rotation steps, each row followed by its count of steps
The counts run from 0 to 74.
[118 104  87 159 144 124 102 108 157 110  82  62  94 103 151 130 150 100
 135 107 139 157 161 145 116 107 170 129 108 126] : 20
[135 150 163 149 128 137 118  80 129 120  73 121 190 127 143 128 146 152
 158 132 153 159 172 124 124 126 101 118  69 126] : 9
[137 121  87 162 146  95  88 129 139 140  99  92 132 143 171 154 114 128
 112  68 105 166 134 143 124  86 148 100 130 151] : 22
[109 145 147 151 100 134 122 124 123 102 119 130 195 164 134 156 190 114
 135 121 128 126 166 131 101  90 110  72 113 136] : 33
[131 121 158 141 136 149 118  91 151 123  78 115 149  99 125  99 154 149
 147 160 158 146 181 119 116 150 121 139  67 111] : 2
[130 100 134 146 152 140 111  98 166 129  77  95 108  88 127  95 145 137
 138 147 157 148 174 123 117 149 143 151  74 108] : 3
[149  81 123 153 168 115  91 165 168 170 122 132 101 135 140 101 106 173
  73 115 104 137 142 110 123 141 136 121 112 135] : 62
[142  80 118 149 164 126  91 132 181 151  98 103  83 101 137  92 118 157
 101 130 130 147 160 116 120 149 153 147  97 116] : 69
[140 136 176 147 135 145 117  91 140 130  82 141 185 124 134 112 142 167
 142 147 149 146 174 112 121 141  96 123  66 122] : 1
[142 145 118 159 145 102  98 107 124 149  88 120 176 147 170 151 100 159
 125  78 112 174 138 131 128  99 108  99 107 150] : 15
[148 141 171 145 141 126 112 108 134 151  90 155 192 141 140 120 117 186
 128 126 131 149 156 108 124 134  89 113  73 133] : 0
[147 101  99 156 166 110  90 123 164 157  83  98  98 111 160 115  91 159
 107 102 122 167 145 131 133 133 147 137 101 129] : 5
[151 136 137 154 153 108  96 113 129 156  86 133 175 142 166 135  91 180
 118  94 114 171 136 126 133 118 106 111  96 143] : 7
[126  73 137 143 147 148 109 144 183 136 116 118  85 108 109  86 159 145
  99 160 138 118 173 110 109 153 147 135  99 107] : 60
[119 122 176 143 114 144 123 148 137 121 141 162 186 164 118 128 173 149
 106 142 119 107 164 104 105 115  96  75 105 130] : 49
[149 121 167 146 150 122 104 140 143 162 119 165 177 157 139 117 111 192
  95 121 109 136 149 100 119 132  91 102  95 138] : 64
[118 141 137 146 119 138 119  79 137  97  77  94 161 114 138 135 173 111
 166 133 161 150 179 137 114 109 131 117  82 122] : 18
[126 115 119 157 131 110  95 169 136 133 145 139 156 182 149 155 140 138
  86  90  88 131 138 124 109  84 121  64 144 148] : 39
[125 131 110 162 127 103 101 145 128 128 126 122 164 173 158 164 136 130
 107  78  98 146 138 136 112  78 124  70 141 151] : 31
[146 151 154 153 138 121 111  97 124 139  79 137 196 138 155 134 113 169
 139 111 133 164 152 120 126 119  93 108  80 137] : 8
[126 156 149 150 118 133 118  85 121 107  79 117 194 132 149 145 157 132
 160 121 147 157 164 134 119 109 106 104  83 132] : 17
[122 144 133 153 117 118 111 134 120 115 122 134 191 175 148 162 158 130
 119  92 111 138 149 133 109  81 108  65 125 148] : 32
[140 106  87 161 160 104  88 112 158 145  82  80 102 112 166 130 103 136
 120  88 125 174 146 142 128 115 156 131 110 136] : 13
[114  86 157 141 123 156 121 146 168 109 132 125 121 124  97 104 193 119
 111 173 139 102 182 110  98 134 140 109  98 110] : 51
[109 100  85 156 129 123 104 120 159 106 106  71  96 117 142 138 172  89
 128 117 134 143 166 146 108  96 168 109 121 127] : 28
[104 127 139 148 103 147 125 117 140  91 119 111 163 141 119 142 209  97
 141 140 146 117 178 127  97  96 128  83 110 126] : 34
[126 107  79 161 146 106  89 122 151 130  93  75 100 119 164 141 124 114
 119  86 121 167 147 148 118  98 157 114 125 140] : 21
[140 131 182 144 139 139 116 124 139 147 110 165 187 145 125 112 136 183
 118 146 131 134 163  99 118 136  89 102  81 127] : 65
[126 134 147 147 131 143 120  78 142 111  72 104 156 104 136 119 158 133
 161 142 165 153 179 124 118 129 123 133  68 117] : 10
[104 114 108 150 117 141 117 106 150  89  98  77 122 113 130 140 190  86
 145 130 151 136 178 140 103 100 156 111 106 120] : 27
[157 112 131 154 166 110  89 138 151 177 104 140 142 137 157 115  83 189
  94 100 105 162 134 115 131 134 114 118 100 140] : 71
[134 159 140 153 130 114 109  97 117 129  84 126 197 147 160 152 126 149
 145  95 131 165 148 128 123 101  98  95  94 144] : 16
[126 156 132 154 122 111 109 111 118 120 100 127 196 161 160 163 142 132
 138  91 121 154 151 137 116  82 104  78 109 146] : 24
[134 120 184 140 136 150 123 107 150 129  98 149 168 121 115 100 155 167
 128 164 149 126 177 103 114 152 102 124  68 116] : 66
[141 115 165 147 138 128 107 159 140 155 139 173 173 170 128 122 131 179
  87 124 103 124 148  99 114 124  97  85 108 136] : 56
[116 120 111 151 130 137 114  91 151  99  78  72 120 100 142 130 171 102
 157 128 156 149 178 139 116 112 150 124  94 120] : 19
[130 102  97 153 154 124  99 101 166 125  74  72  91  92 147 117 128 121
 134 116 144 167 162 140 121 122 163 143  96 121] : 12
[102  94 136 144 117 150 119 144 161  99 133 110 119 128 105 120 205  99
 118 158 137 103 182 121  94 114 150  98 112 117] : 43
[140  93 113 153 161 128  94 108 170 143  80  88  87  90 141 101 118 143
 122 127 140 160 161 127 126 147 155 150  92 117] : 4
[117 110 172 138 115 153 127 141 148 111 134 144 160 144 101 114 192 135
 114 167 136 103 180 109  99 127 113  94 100 117] : 50
[126  88 110 154 146 113  91 182 161 147 148 128 107 158 137 127 138 139
  69 106  90 123 141 121 108 110 146  88 141 143] : 46
[122  90 165 141 136 161 119 136 168 124 119 129 124 114 101  92 173 141
 119 174 148 113 182 107 103 153 134 124  86 106] : 59
[126 112 181 141 127 155 124 131 153 123 122 153 163 135 106 102 176 155
 117 172 137 111 178  99 106 144 107 108  83 116] : 58
[138  66 120 149 162 129  95 155 181 153 121 114  79 116 124  91 125 153
  82 142 121 129 157 111 117 151 156 133 107 120] : 61
[155 115 111 156 163 100  85 121 148 164  87 115 133 129 170 127  79 173
 105  88 110 170 135 126 131 127 126 122 103 139] : 6
[115  87  90 157 135 119  96 159 166 120 136  88  86 139 138 136 161 104
  96 107 108 128 150 136 102  97 166  95 145 134] : 37
[106 116 156 146 106 152 130 139 144 100 130 131 160 146 109 132 206 113
 123 154 136 109 178 120  95 107 126  84 110 121] : 42
[129 102 163 142 140 154 120 111 166 127  97 128 128 103 112  92 161 150
 132 169 156 130 180 107 112 157 127 138  68 108] : 67
[141 125  95 158 155  97  88 119 141 150  86 100 132 134 173 142  94 149
 115  75 114 177 135 140 130 106 135 115 113 145] : 14
[144  97 142 150 153 116  96 173 154 162 143 157 146 167 140 119 114 179
  67 108  92 126 139 106 113 122 114  93 121 139] : 55
[120  72 102 152 144 126  96 171 171 131 144 104  84 138 128 123 156 120
  79 119 106 116 154 127 105 114 165  98 137 131] : 45
[111 158 140 150 106 130 121 100 119  99  98 116 198 150 145 157 174 116
 155 116 142 145 163 136 110  91 108  83 101 139] : 25
[ 98 105 119 149 111 147 121 128 156  91 119  92 122 125 119 134 208  85
 133 140 142 120 177 133  99 101 153  98 114 119] : 35
[127 118 158 149 128 130 111 165 135 139 149 163 178 180 131 137 151 157
  87 120  97 118 149 107 107 107  97  71 120 139] : 48
[110 132 161 147 106 139 122 141 129 110 137 148 189 171 121 141 190 133
 118 133 122 112 165 116 101  98 105  69 114 131] : 41
[152  91 117 152 172 111  87 142 168 169 105 118 103 121 148 102  89 174
  92 107 111 160 142 118 129 142 137 133 104 131] : 70
[109  90  97 151 129 132 106 146 165 102 126  84  91 128 125 129 186  85
 114 129 128 124 170 137 100 101 169 101 129 122] : 36
[124 111  84 163 141 101  91 148 147 132 121 100 123 155 160 155 131 115
  99  73 100 151 137 142 117  83 146  84 143 150] : 30
[147 139 173 145 139 130 112 104 134 141  89 154 192 137 141 120 120 180
 133 131 135 150 158 111 124 137  85 115  75 129] : 73
[134 102 129 151 139 117  97 178 145 148 150 152 147 178 139 135 132 154
  74 103  87 121 140 112 111 106 119  73 136 145] : 47
[116 101  77 162 136 108  94 142 156 126 114  77  93 130 153 146 148 100
 109  93 114 149 146 143 112  91 168 102 137 141] : 29
[116  68 130 146 140 143 110 156 179 124 134 114  88 120 107  99 174 126
  93 154 130 109 172 113 105 136 155 118 115 112] : 52
[127 111 121 150 140 139 112  86 156 113  69  84 115  89 138 112 154 118
 152 135 157 158 175 133 120 134 148 142  83 117] : 11
[134  82 135 146 154 143 105 119 174 134  96 106  96  94 122  86 144 148
 118 159 146 134 172 116 115 159 147 149  81 106] : 68
[155 132 156 150 152 116 101 122 134 161  97 150 178 146 153 123  94 192
 107 110 117 154 142 113 129 129  95 109  90 136] : 72
[133 141 106 161 134 100  96 121 125 131 103 114 169 161 173 162 119 138
 119  67 105 163 138 138 122  83 119  84 123 153] : 23
[137 134 173 144 134 148 120  91 140 125  81 136 177 117 130 109 145 162
 145 153 154 148 174 113 120 142 101 127  63 116] : 74
[132 119 183 143 129 145 118 142 140 136 132 171 187 158 116 112 157 168
 108 150 122 114 166  99 111 134  94  89  93 125] : 57
[154 101 143 151 162 114  92 156 154 172 124 153 139 152 142 115  94 188
  76 112  95 140 135 105 120 135 112 105 110 137] : 63
[127  66 116 153 153 131  94 172 181 143 135 119  78 132 123 104 146 139
  74 132 108 120 157 112 107 133 159 115 125 123] : 53
[121 133 146 151 116 121 111 155 128 126 144 151 183 183 139 156 161 138
 100 108 102 123 149 122 104  91 108  61 130 145] : 40
[109  77 113 149 130 141 112 158 171 114 136  99  88 127 114 118 189 101
 100 142 126 112 171 124 104 120 162 105 128 121] : 44
[106 139 136 151 108 136 125  98 135  84  98  96 163 127 131 146 192  98
 157 132 154 142 179 134 107 100 129  99  97 123] : 26
[125  98  91 160 139 105  94 168 153 137 141 114 117 163 150 147 139 123
  84  89  93 136 141 130 110  91 151  79 150 148] : 38
[138  78 120 151 156 117  90 175 168 161 143 138 102 152 133 111 120 158
  65 114  97 124 145 111 115 127 139 105 130 132] : 54
